In the rows, 128 means zero.
R: rows in 3 groups, each row roughly a mix of its group's directions
R (149 x 13)
[[ 75 137 156 112 125 123  80 145 126 121 130 122 111]
 [113 133 109  83 168 148 113 124 129 145  95 110 110]
 [133 144 121 100 131  86 142 140 114 122 182 129 151]
 [ 82 136 128 132 166 152  89 123 115 152 146 139 127]
 [114 137 156 116 172 130  95 119 124 151 135 172 135]
 [118 115 106 138  95 165 110 128 143 101 159 150 100]
 [145 139 185 100 108 114 157 134 143 115 131 129 153]
 [102 108 139 148  73 154 105 108 138 128 129 114 148]
 [109 132 127 139 177 111 119 139 129 148 140 183 123]
 [109 134 178 130 110 138 129 160 125 148 170 118 144]
 [ 88 137 100  89 167 139 119 124 132 143 146 152 126]
 [120 124 182 148 116 119 148 136  92 139 156 114 108]
 [131 121 121 134 117 168 127  92 121 141 142  74 109]
 [129 109 126  81 118 108 121 112 129 130 128 117  70]
 [146 119 120 131 169  95 149 146 101 128 173 137 135]
 [112  95 137 104 118  73 132 131 109 129 162 132 143]
 [113 156 140 169 125 173 106 148 131 124 110 102 137]
 [146 132 101  67 120 113 139 114 127 126 135 108  96]
 [125 150  62 127 108 115 118 102 110 117 115 122 122]
 [113 107 119 133 104 141 146 105 127 111  77 140 166]
 [125 134 149 151 147 106  92 131 136 117 118 160  78]
 [104 106 154 117 111  80 121 117 136 138 143 118 170]
 [134 117 106  99 123 183 162 116 154 135 117 119 117]
 [ 89 132 148 119 115 108  92 123 130 130 146 111 177]
 [107 143 123  77 145 111 128 118 144 134 160 168 118]
 [157 109 122 136 162  99 107 135 126 149 161 151  96]
 [142 143 146 177 138 150 122 151 137 114  91 152 148]
 [120 127 117 130  84 109  90  90 148 140 157 128 120]
 [136 137 124 120 190  97 153 127 138 117 112 148 110]
 [ 97  93 171 115  93 154 111 128 129 110 133 120 137]
 [109 150  98 117 163 118 150 111  99 109 110 149  97]
 [134 124 152 130 158 151 145  73 100 137 123 153 123]
 [123  87 141 128 144 134 106  75 125 129 109 160 121]
 [112 125 133  98 156 105 149 152 121 140 178 103 135]
 [153 128 159  81 123 105 134 147 154 124 137 164 131]
 [160 129 128 142 105 169 160 115 130 139 166 131 103]
 [130 173 152  97 105 123 103 143 134 120  95 149 144]
 [125 135 187  98 129 130 133 132 135 156 155 123 157]
 [151 152  99 112 117 136 141 118 153 148 182 144 139]
 [109 103 163 123 139 143 138 104 131 157 146 108 174]
 [124 124 168 142 109 132 126 141 142  86  92  97 144]
 [138 177 122 148 127 149 145 166 124 119 157 129  99]
 [124 147 126 162 122 131  98 154 175 108 102 124 147]
 [110 147 112 150 139 157 110 166 124 131 157 137  86]
 [138 110 159 140 165 160 138 104 112 147 135 164 111]
 [139  91 104 117 161  83 134 131 147 134 158 138 118]
 [125 137 134 111 136 127 108 163 138 147 182 133  91]
 [ 86 101 105 100 126 126 100 123 151 128  95 108 144]
 [ 91 142 134 119 116 108  87 149 152 129 169 141 140]
 [115 139 162 133 108 151 129 186 131 126 153 106 125]
 [127 147 149 143 130 110 142 137  95 112 126 159 182]
 [110 108 147 180 139 136 144 122 174 124 136 148 123]
 [133  94 126 146 119 138 147 137 132 125 100 161  75]
 [169 160 152 125 105  96 150 122 146 105 110 123 147]
 [ 99 145 126 152 108 140 128  74 159 130 106 113 134]
 [132 108 101 142 151 124 116  99 166 127  81 143 112]
 [131 146 129 114 105 166 143  90 170 145 118 125 104]
 [129 140  86 148 150 153 146 135 114 119 143 155  85]
 [ 83 123 112 120 129 163 144 173 145 112 134 112 140]
 [ 92 122 119 146 131 147  78 108 114 115 121 139  92]
 [147 158  99 105 146 173 144 137 139 139 163 122 136]
 [112 161  99  87 125 166 134 110 149 132 124 104 142]
 [116 143 136  98 137 148  95 134 144 152 110  99  83]
 [153 111 147 122 140 144 172 169 143 140 155 151 127]
 [125 181 124 132 126 149 134 160 128 130 173 130 105]
 [163 139 152 112 152 114 132 123  97 124  85 145 156]
 [157 150 139 137 119 126 111 172 126 100 106 156  96]
 [126 129 148 104 173 154 129 126 147 127 113 174 105]
 [131 177 137 144 127 133 106  85 104 135 103 130 106]
 [ 93 105 104 108 122 108  96 101 114 145 158 119 151]
 [108 135 124 118 116 192 126 168 124 122 128 118 145]
 [119 129 144 146 120 164  87 173 114 130 115 103 116]
 [151 132 114 135 109 109 130 123 119  94  95  96  83]
 [ 87 121 144 134 115 132 144  82 117 152 155 122 158]
 [ 89 163 136 105 120 140 101 133 131 117 165 145 100]
 [121 130 136 123 150 110  93 102 124 171 163 158 135]
 [138 143 136 142 128 164 133 158 155  88  99 149 107]
 [161 163 139 160 153 137 160 111 100 123 109 133 113]
 [123 119 136 115 149 121 118 112  99 115  65 149 112]
 [149  94 117 151  79 136 126 146 149 108 117 104 146]
 [ 95 127 132 103 124 148 101 113 107 140  88  96 104]
 [146 132 125 139 166 132 173  98 141 145 149 126  95]
 [141 134 123 140 130 103 104 137 156  96 111 167  88]
 [125 173 125 111 124 127 114 146 153 133 178 151 109]
 [123  94 131 145 118 130 140 178  96 160 137 150 119]
 [144 144 128 135 134  79 145  99 132 128 165 160 145]
 [138 137 110 113 144 134 177 140 130 107 145 170  99]
 [142 171 136 128 119  68 107 116 120 114 133 139 117]
 [119 156 132 109 145 122 167 150 132 124 173 108 158]
 [ 98 153 136 120 170  96 120 143 103 129  96 124 108]
 [163 116 139 139 116 143 142 164 132 132 130 159  78]
 [ 96  94 145 160 114 147 124 160 113 159 150 131 140]
 [133 100 112 119 147 139 130 170  82 118 134 137 162]
 [136 152 173 154 124 161 127 159 126 118 148 138  99]
 [103 171 132 101 119  99 133 167 126 123 132  96 139]
 [117 142 161 156 113  97 114 149  91 122 161 123 148]
 [152 117 152 140 131 132 159 168  96 125 107  96 149]
 [105 115 103 112 159 103  71 133 113 141 128 124 140]
 [112 106  92 126 100 134 144 136 112 123 117  79 159]
 [132 158  94 122 133 119 117 175 107 104 120 119  94]
 [121 135  99 108 157 108 136 102 133 147 183 120 139]
 [143 159 105 141 142 152 133 119 114 152 158 122 177]
 [151 111 112 121 152 130 136 131  92 122 111 178 160]
 [150 130 165 129 152 154 137 130 120 119 120  72 109]
 [127 131 135 118 178  78 129 119 157 138 114 140 108]
 [125 125 150 108 123 173 129 121 112 127 118  75 155]
 [105 134 114 135 104 185 134 163 141 110 128 114 146]
 [106  82 125 142 118 112 100  90 151 153 135 146 133]
 [132 129  87 144 164 119 120 121 164 113 101 146 157]
 [138 121 171 104 101 112 155 118 131 112 108 109 167]
 [150 132 121 141 137 126 116 127 116 159 172 117  75]
 [146 135 132 146 137 111 120 173 119 115 122 139  70]
 [151 148 144 126 136 130 103 148 172 138 109 133  82]
 [132 147  67 118 120 131 127  92 130 146 157 123 143]
 [137 155 135 118 110 146 177 100 110  88 131 139 122]
 [112  91 109 150 157 144  86 148 154 140 113 120 129]
 [146 144 134 160 105 163 117 180 128 121 134 152 123]
 [141 108 114 157  90 115 133 165  86 148 131 127 120]
 [ 94 112 143  87  89 133 118 125 138 124 149 109 159]
 [152 165 116 136 133 139 130 153 150 147 178 147 113]
 [122 131  96 164 130 101 120  85 142 105 100 135 145]
 [130 166  80 109 101 105 122 103 140 119 141 116 143]
 [116 143  85 125 109 120 123 161 143 116 133 180 118]
 [150 123 139 137 170 141 101 152 147 148 101 153  99]
 [102 119 136 162 102 142 130 178 134 124 139 126 164]
 [120 133 157 103  93 103  79 121 118 109 107 117 135]
 [120 132 142 149 180 113 129 140 117 129 102 174 141]
 [105 150 118 114 171 133 127 121 114 133 145 167  88]
 [131 120 179 145 163 135 153 136 154 108 115 103 138]
 [106 144  94 123 153 137 102 128  75 139 105 137 129]
 [132 148 151 146 134 118  99 141 145 151 166 107  86]
 [132 116 131 175 124 129 172  87 131 127 149 142 142]
 [120 146 167 106 106 132 126 168 148 138 166 116 143]
 [ 96 111 139 112 154 124 149 183 119 136 132 134 157]
 [142 135 122 152 177  81 142 135 104 127 109 136 114]
 [128 143 103  73  98 134 105 134 127 122 145 113  96]
 [139 113 115 124 159 104 168 124 129 135 177 113 106]
 [104 150 118 123 154 139 141 166 104 164 152 101 132]
 [132  93 138 169 104 120 162 164 111 131 114 118 144]
 [124 120 129 116 101 131 100 156 161 155 169 112 152]
 [104 100 141 128 151  69 144 130 153 120 115 132 142]
 [119 130 133  98 112  63 118 125 103 114 136 139 145]
 [166 108 127 127 121 102 149 130 144 151 113 103 176]
 [156 135 135 115 141  85 143 141 142 160 117 107 169]
 [122 179 126 154 110 121  86 150 131 120 130 102 112]
 [110 100 106 106 129  93 147  79 136 138 151 134 142]
 [125 160 152 125 105  91 100  96 110 143 152 149 130]
 [148 101 142 148 109 148 165 143 141 145 161  95 115]
 [133 159 115 161 151 104  88 139 131 126 106 135  92]]

one row of each group, then the others: which group is each in?
[130  84 154 128 132 156 145 100 102 147  93 119 120] | (96)
[108 171 153 120 166 107 117 115  98 150 113 114 129] | (116)
[116 108 158 112 152 110 169 111 121 137 104 161 149] | (41)

[132 121 103 113 167 114  86 140 123 127  88 127 102] | (41)
[ 96 120 116  87 151 118 123  91 125 124 134 168 112] | (116)
[164 143 108 132 111 117 156 159 145 146 144  99 161] | (116)
[111 123 107  97 118 126 104  89 108 123 107  98  93] | (96)
[124 128  84  98 145 157 164 103 147 122 110 114 136] | (41)
[130 132 133 115 120 159 157 167 138 145 182 131 133] | (116)
[105 119 129 114 115 134 127  79 141 140 141 106 178] | (96)
[123  94 173 131 129 132 135 172 102 142 146 117 108] | (41)
[110  98 114  93 138 116 140 103  97 149 160 106 110] | (41)
[115 133 125 107 140  91 128 177 139 102 115 159 107] | (96)
[168 136  99 143 144 119 133  77 135 131 120 160 121] | (116)
